T: several groups of rows, each row roughly a mix of its group's hidden directions; some rows fit no group
T (128 x 10)
[[-34  10  35 -30 -33 -14  19 -11   6  25]
 [  0  13  13  38 -11  11  30   1 -18 -50]
 [  1 -40  26 -34  21   8  18   7 -25 -28]
 [-30 -16  17 -38  34  14 -25   9  13  24]
 [ 11  -1  17  50  38 -24   5 -26  10  -3]
 [ 25   7 -10  41  -9  21 -28   6   6 -44]
 [-17 -21   5  19  49  18   6 -27 -34  -1]
 [ 22 -24   3 -20 -21 -18  38  38  24  -3]
 [ 22   2   2  29  -5 -48  11 -28  16 -29]
 [ 44  -8 -11  28  24 -38   2 -13  24  -8]
 [-31  36  -5  -9  -1 -34 -16 -42 -13   9]
 [ 33  32 -20 -18 -40   8  30 -15  -5   7]
 [ 12 -12   6  -9  31   6  32  41  28  29]
 [  9   4 -17  40  13 -21   2 -37  28 -31]
 [ 16 -35  40 -33  13  15  -5   6  22 -25]
 [-36   3  -4 -45  10   4 -20 -18  29  26]
 [  0 -15  13 -18  44  19  -4 -20  16  45]
 [-31 -46  28  10  34   5  -9  -9 -18  11]
 [ 17   4   7  44  12 -19  -6   5   8 -54]
 [ -2 -16  30  15 -26   2  28  33  14 -40]
 [  1 -14   6  27  43  17   4 -10  16  48]
 [ -4 -12 -64  -7  12 -13 -14 -29   1  13]
 [ 17  -2  12  37 -10  21 -24 -12   1 -52]
 [ 17   7  -8  64  -7   0   8  -4 -18 -28]
 [ 36 -25  15  10  18 -42  12 -11  17 -29]
 [ 20 -27  10 -15  -8 -39  20 -21  14 -41]
 [-41  21  -6 -19 -13  37  -9  16 -32  19]
 [  1 -44  -1  -3  45  16  27 -13  -7 -25]
 [ 29 -16   2  24  32 -24   6 -33  37   3]
 [-23  24   3 -15  15  40 -24  20 -25  32]
 [ 27   4 -27  18  -1 -33  -2 -26  30 -35]
 [ -1  -7  -2  25  64  27 -14   5   2   5]
 [-12  13  -5 -27 -44  11  -1  37 -31  17]
 [-48 -16  24   1  19  27  -4  -8   7 -37]
 [ -4   8 -28   1 -39  -7   1  19 -11 -54]
 [-23  -8  36  23   5  -3 -47  30  15  -4]
 [ 13 -17 -49  -8  18 -21 -21   4  14  38]
 [ 23  -8 -27 -11  40  -1  41  -7 -31   7]
 [ 36 -12  17  21   8 -48  17 -21  19  13]
 [  9  18 -11  43  25 -38  32  10 -14   2]
 [ -5   9  -4   4 -60 -24  16   4  -8 -33]
 [ 17 -22   3  46  16 -24  25  34   7 -14]
 [-17 -22 -13 -64   2 -21 -15   4   2   3]
 [ 15   8  16  26  52  15 -21   0  14  32]
 [  4  25  16  21 -26   8  43  -5 -21 -37]
 [ 27  -4 -15  57   7  -1  20  10 -10 -28]
 [-49  17 -11  -4 -17 -12 -31 -39  -5   6]
 [-41  23  10   7 -15 -29 -28 -39  -6   2]
 [ 10  32 -23  46   6   8 -11 -23 -15  32]
 [  8  32  18  36  24  32 -18 -28 -16   6]
 [ 15   9  -3  52   5 -15  35  25 -23   6]
 [ 25  47  14  20  19  19  -2 -14 -18  33]
 [ 17  55 -22 -27 -29 -10  -7   5   9   7]
 [ -2 -21  29 -27 -13 -22 -30 -30  12  32]
 [ 19  26 -10  60   9  -2  24  -5 -16  -8]
 [  4 -46  14 -41  29   3  21   5 -13 -17]
 [ 36  21  36   5 -10 -13  -4  29  38  -8]
 [-28 -11  -8 -62  -1 -17 -21  -8   5  12]
 [ -9   4  51  15 -31   9 -30  -9  10 -27]
 [ -9   7  -6   9   9  -8 -36 -19 -20  58]
 [-10  34  42  35  -1  17 -20  -5 -24  15]
 [ 10 -28  28 -26   6   9  29  19  12 -44]
 [ 28  24 -17  31   2 -40 -13  -5   0 -36]
 [-23   1  19 -59  -8 -12 -27 -16   9  13]
 [-26   0  51   6  -3 -22 -19  32   2  23]
 [-17  -9  10 -31 -18  24   8  38 -31  30]
 [ -6   7  16  26  48  17 -13 -32  23  22]
 [-32  -8  18 -11 -32 -38  25 -27   3  20]
 [-33 -34 -11   3  50 -14  21  -2 -12  -1]
 [ -9 -16  -9 -35   3 -17 -29  -5  22  50]
 [-11 -30  18   9  15 -33 -45  10  13  27]
 [ -8  43   8  36 -40  -6 -23   9  -2  18]
 [ -2 -21 -15 -27  -1 -37  -6 -21   9  49]
 [ 11   8 -27  25 -21 -32   9 -31  23 -33]
 [ 37  11  26   6  -3  40  23 -32 -19   1]
 [ -2 -34   3   0  25  12  42   4  -2 -45]
 [  5 -32  32 -12 -23  -3  21  34 -14 -34]
 [-10 -23   8 -13  20  32   2  21  50  23]
 [ 50  -4  15  -5   4 -42  -4 -14  31  -6]
 [ 19  -5 -19 -11  26  45   8 -24  -9 -37]
 [ 10 -51  30  -6   7   5  27  21  15 -25]
 [  8  -7   8  -6  22  29  28  35  28  37]
 [ 28   2 -23  -2  16  15  46 -24 -29 -23]
 [-18   9   5 -65   3  -7 -15 -14   5  24]
 [ 14 -34  14  -9 -18 -10  23  31  45 -12]
 [ 17  33 -17  28 -42  -3 -27  -1 -26  12]
 [-15  -6  10 -23   3 -38  38  -5 -15  41]
 [-32 -16  -2 -55  -2   5 -25  -6  22  17]
 [ 15 -46  21  -1  -6   9  25  20   7 -43]
 [  0 -16   1  31  21  25  27  -9   7 -51]
 [-39   3   3 -48   3   0 -12  -5  16  38]
 [-21  22  -8 -30  20  28  44  25 -11   6]
 [ 53   8   1  29   3  15   1  -6 -23 -36]
 [-16  -3  16 -55  -3  24 -22 -12  26  20]
 [ 12 -20  53 -13  23  12  17  15  33   0]
 [ 21 -13  10  17  48  21 -11  13  22  35]
 [  1   1 -23  61  14 -16  25  15  -9  -7]
 [ 19  -6  37  13  50   2 -11  -5  14  31]
 [  1   4  20  -3  44  25 -21 -22  25  35]
 [  8  -5 -13  65  12 -16  20  14  -2 -17]
 [  7  -6  43 -11  36  14 -12 -17  23  35]
 [ -6  -6  -6   4  -3  -8  58 -34 -24 -22]
 [-12   2  47  15  42  22  28  -1  -2  -6]
 [-13   1  22 -48   4 -23  22  27  21  23]
 [ 24 -14  33  22 -20  14  23  25  18 -36]
 [ -6  66  20   1 -13   5 -12   1 -20  13]
 [ 51 -12   8  -5  -2  32  25  33 -11  -5]
 [ 18 -13 -17  39   8 -21  11 -27  37 -27]
 [-10  11   5 -65   3  13  -7  -8   7  32]
 [ 25 -16  -2  29  40 -11  24   0 -37 -21]
 [-39  28   3  -4 -10  30 -14  22 -41  -2]
 [ -5 -13  36 -21  34  15  35   9  18 -28]
 [ 23   9  -1  64  -3  13  21   8 -13 -13]
 [  4 -22  23 -44  40   5  32   5  12  -4]
 [  7   2   8  43  42  23 -15  -6  31  17]
 [ 17  29 -21  26  -8  -3 -26 -14  27  43]
 [-24  29   3  -4 -23 -14 -31 -47 -19  -8]
 [ -3  34   1  10 -19 -19 -20 -44 -31 -22]
 [-19  29 -55   5 -21 -23  -3  -7 -20   9]
 [ 20  26  -9 -45 -14  -9 -34  -6 -15  29]
 [-27  -3  -5 -57  -1  13 -24 -16  18  18]
 [ 12 -20 -14  13  -8 -56  21 -23 -13  24]
 [ 19 -19 -17  20  31 -14  38 -19 -32 -19]
 [ -1   9  39 -42 -10  -3  -4  10 -24  40]
 [ -8  -9   7 -39 -14  28   1  37 -20  36]
 [-28   2  12 -29   7  42 -13  33 -30   5]
 [-32   2  51  -9  -7  -8 -26  26  12  21]
 [ 35  -9  14   5  28  -3  38  41  13  12]]

the four rows of each list that fit no group, in list order (the others fit one group, some only roughly)
  j269: [  7  40  -8   5  44  20   0 -29  -9  28]
  j339: [26  9 -8 29 21  9 45 33 -8 21]
  j502: [ 42 -30   2   7   6 -18  21 -34  20 -25]
  j607: [-26  28   2  17 -26 -21 -46 -26  12  -4]
  j37: [-18   7  15 -35  12  38  23  32  -7  28]
  j58: [-14  12  12 -17 -25  53  25  15 -24   6]
  j308: [  8 -24  47  14  44   8  -1   8  21  12]
  j520: [ -7   3   2 -13  -6 -37  -6  25  11  57]
  j490: [ 37 -11   2 -10  12  45  25  30  12  18]
  j944: [-12  36 -15  18 -48 -12  -6   3 -14 -33]

j502 j607 j37 j58
  j408: [ 45 -14  -1  31   2 -32 -22 -23   3 -24]
  j811: [  2  56  -7  13  12  17 -24 -34  -7  12]
  j985: [-44  -4   7 -15   9  11 -45  13  30  17]
  j260: [ 10 -28  30  39   8 -21  -5 -31  23 -20]
  j795: [ 21 -48  17 -23  33  13  27   7   8 -10]
  j166: [-16  20 -15  -1 -42 -31 -18 -16 -11 -38]
  j915: [  8  42 -32  -1   3  17 -19 -35 -28 -14]
  j504: [ -1  -4   0 -30  -4  15 -54  -2  34  21]
  j838: [ 14  -2  -2 -18 -12 -30  20 -19  57 -13]
  j114: [ 29  -7 -24  22   3 -50  12 -15   9 -30]

j408 j260 j166 j838
  j78: [-21  11   7   8 -16 -33 -32 -36 -28  25]
  j969: [ 30  -3   4  28  -9 -38   7  -6  14 -47]
  j974: [ 31  33 -34 -31 -13  13  12  20   4  25]
  j61: [  8  -9  27  35 -22  -4  10  25  49   8]
  j842: [35  1 37  9  1 44 18 20 21  2]
  j468: [ 13 -43  27 -24   7  -1  41  21  -2 -17]
  j431: [-16  37  -1 -23   1  38  13  11 -36  24]
  j825: [-38  11  -1 -53  -3  26 -22   1  12  12]
  j898: [ -3  26 -10 -38 -27  43  -5   1 -29  -7]
  j817: [-17  39 -15  -2 -25 -18 -31   0 -40  14]

j78 j431 j825 j898
